In the data rows, the value 128 means zero.
Here are some points, one per row:
[140, 129, 118, 133, 119, 130, 128, 255, 132, 124, 098, 127, 111, 131,
 124, 087, 087, 255, 107, 120, 140, 178, 124, 109, 094, 135, 120, 157,
 126, 097, 124, 122, 115, 115, 135, 133, 102, 136, 113, 127, 121, 167,
 130, 118, 116]
[133, 252, 129, 153, 141, 155, 128, 130, 217, 145, 241, 123, 130, 139,
 116, 085, 103, 167, 107, 142, 130, 217, 116, 146, 113, 139, 115, 118,
 116, 097, 133, 122, 148, 111, 140, 139, 112, 133, 143, 155, 139, 132,
 119, 115, 154]
[115, 121, 114, 255, 121, 122, 118, 093, 129, 150, 098, 106, 125, 093,
 114, 081, 072, 111, 091, 102, 110, 129, 116, 158, 102, 108, 101, 113,
 106, 087, 118, 116, 156, 091, 129, 088, 090, 106, 148, 085, 141, 108,
 116, 109, 129]
[123, 114, 117, 117, 115, 122, 101, 255, 119, 100, 104, 118, 123, 118,
 134, 077, 099, 215, 103, 105, 125, 115, 127, 095, 127, 126, 211, 179,
 121, 119, 115, 116, 128, 096, 121, 117, 111, 124, 102, 119, 115, 255,
 117, 116, 114]
[124, 120, 120, 111, 118, 122, 122, 227, 125, 095, 091, 148, 126, 136,
 125, 112, 102, 183, 101, 109, 130, 113, 119, 255, 112, 127, 255, 224,
 113, 126, 122, 125, 108, 108, 125, 107, 115, 132, 102, 128, 116, 222,
 118, 112, 109]
[139, 187, 127, 186, 135, 130, 112, 191, 203, 124, 131, 134, 123, 130,
 113, 086, 105, 181, 118, 137, 126, 255, 129, 123, 099, 134, 108, 129,
 135, 112, 130, 120, 130, 098, 133, 114, 104, 137, 122, 147, 137, 113,
 121, 117, 139]
[128, 188, 164, 115, 146, 187, 128, 112, 166, 108, 255, 102, 122, 096,
 120, 100, 130, 105, 102, 183, 140, 135, 124, 137, 109, 110, 104, 126,
 117, 097, 165, 132, 114, 111, 129, 114, 110, 131, 120, 109, 135, 121,
 123, 120, 143]
[126, 121, 119, 255, 116, 123, 112, 109, 132, 127, 107, 107, 128, 104,
 121, 075, 083, 105, 112, 110, 112, 117, 120, 131, 102, 118, 096, 111,
 115, 095, 119, 117, 138, 099, 160, 087, 081, 115, 142, 092, 144, 111,
 121, 115, 135]
[122, 116, 110, 120, 117, 113, 133, 106, 121, 141, 075, 094, 124, 105,
 118, 075, 073, 099, 120, 104, 112, 103, 110, 112, 084, 106, 101, 114,
 117, 090, 114, 119, 255, 093, 245, 105, 086, 121, 113, 113, 104, 108,
 122, 113, 147]
[117, 115, 113, 114, 132, 127, 112, 081, 125, 202, 089, 111, 127, 088,
 114, 076, 078, 085, 098, 110, 111, 102, 126, 255, 088, 107, 091, 110,
 107, 089, 117, 118, 131, 091, 115, 100, 089, 112, 255, 099, 255, 113,
 118, 107, 169]
[112, 137, 116, 123, 122, 123, 136, 079, 124, 255, 096, 105, 135, 108,
 119, 085, 078, 079, 116, 102, 112, 092, 125, 167, 086, 109, 102, 113,
 115, 088, 123, 113, 137, 087, 134, 090, 090, 115, 198, 083, 188, 100,
 112, 116, 255]
[116, 117, 114, 091, 107, 115, 255, 076, 113, 135, 084, 095, 255, 112,
 115, 079, 076, 077, 146, 100, 111, 107, 130, 110, 096, 123, 095, 107,
 110, 091, 113, 116, 112, 101, 123, 105, 091, 111, 117, 102, 114, 099,
 109, 109, 115]
[111, 120, 115, 101, 109, 113, 162, 083, 106, 102, 073, 100, 140, 228,
 115, 088, 086, 090, 255, 095, 115, 100, 231, 096, 099, 198, 098, 112,
 116, 096, 113, 120, 107, 093, 124, 201, 089, 118, 104, 143, 111, 107,
 112, 112, 118]
[113, 109, 119, 109, 119, 119, 111, 137, 119, 090, 079, 122, 121, 175,
 123, 101, 087, 139, 136, 096, 122, 122, 132, 097, 110, 157, 255, 165,
 134, 102, 122, 122, 114, 118, 118, 165, 104, 121, 101, 255, 106, 162,
 122, 113, 108]
[111, 124, 116, 110, 119, 119, 139, 095, 120, 097, 094, 127, 130, 255,
 113, 089, 093, 104, 255, 107, 116, 119, 176, 106, 102, 255, 130, 122,
 127, 103, 118, 120, 138, 102, 125, 255, 114, 118, 101, 255, 106, 116,
 124, 116, 119]
[148, 110, 125, 124, 126, 119, 110, 091, 114, 095, 077, 242, 131, 127,
 114, 079, 092, 113, 103, 110, 113, 127, 123, 103, 099, 105, 118, 116,
 255, 090, 118, 118, 112, 255, 129, 152, 087, 167, 108, 133, 110, 119,
 194, 111, 121]
[113, 111, 111, 090, 114, 118, 112, 085, 115, 100, 082, 103, 119, 103,
 207, 095, 090, 088, 111, 093, 117, 090, 119, 108, 255, 121, 106, 114,
 113, 219, 115, 118, 106, 098, 110, 098, 152, 112, 098, 079, 108, 110,
 111, 128, 100]
[119, 110, 121, 106, 118, 121, 111, 081, 108, 087, 109, 113, 117, 114,
 131, 217, 128, 084, 124, 105, 121, 094, 117, 098, 126, 118, 095, 112,
 111, 147, 125, 132, 118, 090, 116, 093, 174, 111, 091, 097, 110, 103,
 108, 232, 111]
[120, 115, 124, 103, 126, 124, 117, 131, 122, 102, 136, 123, 120, 123,
 141, 202, 248, 107, 126, 123, 148, 112, 123, 111, 143, 121, 133, 149,
 110, 158, 129, 145, 105, 114, 115, 121, 192, 123, 096, 124, 113, 142,
 125, 136, 116]
[138, 129, 171, 091, 198, 144, 116, 109, 131, 120, 245, 112, 133, 100,
 118, 089, 096, 099, 103, 255, 127, 113, 121, 120, 091, 114, 092, 109,
 109, 100, 194, 137, 122, 099, 125, 110, 093, 121, 127, 081, 143, 115,
 122, 112, 132]
[207, 135, 117, 105, 138, 133, 104, 144, 128, 102, 099, 148, 121, 110,
 114, 083, 109, 137, 104, 172, 129, 213, 115, 114, 094, 117, 108, 127,
 124, 101, 130, 121, 117, 146, 126, 100, 106, 192, 136, 103, 132, 118,
 134, 121, 127]
[124, 102, 110, 092, 121, 118, 133, 094, 119, 102, 082, 255, 067, 113,
 123, 082, 076, 097, 109, 106, 121, 102, 135, 119, 096, 125, 109, 111,
 255, 102, 121, 119, 122, 255, 115, 132, 095, 138, 095, 130, 119, 115,
 214, 107, 101]
[117, 121, 111, 091, 122, 115, 121, 098, 112, 114, 079, 099, 122, 104,
 183, 131, 103, 093, 119, 098, 121, 081, 127, 099, 255, 111, 103, 121,
 106, 255, 119, 122, 119, 092, 114, 104, 255, 113, 111, 112, 115, 131,
 116, 129, 121]
[110, 105, 120, 097, 118, 119, 119, 092, 117, 106, 097, 108, 124, 106,
 134, 170, 135, 091, 104, 104, 121, 087, 122, 106, 161, 122, 097, 112,
 104, 134, 115, 133, 103, 241, 118, 107, 157, 113, 090, 088, 111, 119,
 193, 217, 112]
[117, 122, 156, 107, 124, 139, 109, 121, 117, 107, 192, 124, 117, 122,
 125, 255, 255, 126, 115, 136, 165, 101, 129, 099, 108, 126, 103, 118,
 116, 122, 135, 184, 118, 096, 118, 110, 124, 119, 109, 123, 117, 114,
 116, 144, 112]
[136, 126, 210, 096, 187, 148, 111, 107, 118, 120, 206, 113, 117, 101,
 119, 115, 189, 103, 103, 215, 153, 130, 122, 116, 104, 105, 096, 123,
 112, 099, 170, 144, 109, 097, 118, 112, 096, 132, 120, 087, 117, 115,
 124, 122, 115]
[202, 124, 131, 109, 137, 127, 122, 142, 123, 105, 099, 162, 119, 113,
 120, 081, 094, 125, 100, 126, 135, 166, 111, 110, 091, 118, 110, 140,
 160, 098, 132, 122, 131, 187, 122, 131, 083, 219, 121, 091, 125, 124,
 146, 117, 110]
[116, 108, 120, 087, 116, 122, 129, 114, 116, 099, 098, 114, 124, 115,
 177, 150, 141, 101, 114, 103, 119, 097, 121, 105, 232, 103, 149, 124,
 116, 255, 120, 125, 116, 096, 126, 128, 255, 110, 099, 088, 105, 117,
 117, 147, 105]
[118, 126, 139, 097, 125, 125, 116, 080, 120, 094, 120, 113, 132, 109,
 131, 255, 255, 097, 135, 134, 146, 098, 121, 100, 121, 116, 122, 133,
 122, 121, 123, 165, 122, 105, 122, 121, 145, 118, 104, 103, 127, 126,
 113, 181, 113]
[125, 127, 164, 118, 133, 149, 116, 104, 131, 111, 161, 132, 122, 127,
 117, 145, 225, 119, 104, 159, 192, 126, 126, 097, 101, 120, 119, 132,
 124, 104, 147, 159, 111, 120, 111, 118, 138, 118, 112, 101, 128, 126,
 124, 128, 116]
There is one direction along which these points spread out most. Take the direction at right angles to it along which they spread out most. Go by this last direction. For each point below, how far along it does it lie, from 0 to 99? 50 is the average, and the first point above lies past it. One standard deviation of the points above along it is 16.
[140, 129, 118, 133, 119, 130, 128, 255, 132, 124, 098, 127, 111, 131,
 124, 087, 087, 255, 107, 120, 140, 178, 124, 109, 094, 135, 120, 157,
 126, 097, 124, 122, 115, 115, 135, 133, 102, 136, 113, 127, 121, 167,
 130, 118, 116] 60
[126, 121, 119, 255, 116, 123, 112, 109, 132, 127, 107, 107, 128, 104,
 121, 075, 083, 105, 112, 110, 112, 117, 120, 131, 102, 118, 096, 111,
 115, 095, 119, 117, 138, 099, 160, 087, 081, 115, 142, 092, 144, 111,
 121, 115, 135] 42
[112, 137, 116, 123, 122, 123, 136, 079, 124, 255, 096, 105, 135, 108,
 119, 085, 078, 079, 116, 102, 112, 092, 125, 167, 086, 109, 102, 113,
 115, 088, 123, 113, 137, 087, 134, 090, 090, 115, 198, 083, 188, 100,
 112, 116, 255] 33
[136, 126, 210, 096, 187, 148, 111, 107, 118, 120, 206, 113, 117, 101,
 119, 115, 189, 103, 103, 215, 153, 130, 122, 116, 104, 105, 096, 123,
 112, 099, 170, 144, 109, 097, 118, 112, 096, 132, 120, 087, 117, 115,
 124, 122, 115] 25
[122, 116, 110, 120, 117, 113, 133, 106, 121, 141, 075, 094, 124, 105,
 118, 075, 073, 099, 120, 104, 112, 103, 110, 112, 084, 106, 101, 114,
 117, 090, 114, 119, 255, 093, 245, 105, 086, 121, 113, 113, 104, 108,
 122, 113, 147] 49
[111, 124, 116, 110, 119, 119, 139, 095, 120, 097, 094, 127, 130, 255,
 113, 089, 093, 104, 255, 107, 116, 119, 176, 106, 102, 255, 130, 122,
 127, 103, 118, 120, 138, 102, 125, 255, 114, 118, 101, 255, 106, 116,
 124, 116, 119] 85
[118, 126, 139, 097, 125, 125, 116, 080, 120, 094, 120, 113, 132, 109,
 131, 255, 255, 097, 135, 134, 146, 098, 121, 100, 121, 116, 122, 133,
 122, 121, 123, 165, 122, 105, 122, 121, 145, 118, 104, 103, 127, 126,
 113, 181, 113] 42
[138, 129, 171, 091, 198, 144, 116, 109, 131, 120, 245, 112, 133, 100,
 118, 089, 096, 099, 103, 255, 127, 113, 121, 120, 091, 114, 092, 109,
 109, 100, 194, 137, 122, 099, 125, 110, 093, 121, 127, 081, 143, 115,
 122, 112, 132] 22
[117, 121, 111, 091, 122, 115, 121, 098, 112, 114, 079, 099, 122, 104,
 183, 131, 103, 093, 119, 098, 121, 081, 127, 099, 255, 111, 103, 121,
 106, 255, 119, 122, 119, 092, 114, 104, 255, 113, 111, 112, 115, 131,
 116, 129, 121] 58
[124, 102, 110, 092, 121, 118, 133, 094, 119, 102, 082, 255, 067, 113,
 123, 082, 076, 097, 109, 106, 121, 102, 135, 119, 096, 125, 109, 111,
 255, 102, 121, 119, 122, 255, 115, 132, 095, 138, 095, 130, 119, 115,
 214, 107, 101] 68
[111, 120, 115, 101, 109, 113, 162, 083, 106, 102, 073, 100, 140, 228,
 115, 088, 086, 090, 255, 095, 115, 100, 231, 096, 099, 198, 098, 112,
 116, 096, 113, 120, 107, 093, 124, 201, 089, 118, 104, 143, 111, 107,
 112, 112, 118] 74
[125, 127, 164, 118, 133, 149, 116, 104, 131, 111, 161, 132, 122, 127,
 117, 145, 225, 119, 104, 159, 192, 126, 126, 097, 101, 120, 119, 132,
 124, 104, 147, 159, 111, 120, 111, 118, 138, 118, 112, 101, 128, 126,
 124, 128, 116] 37
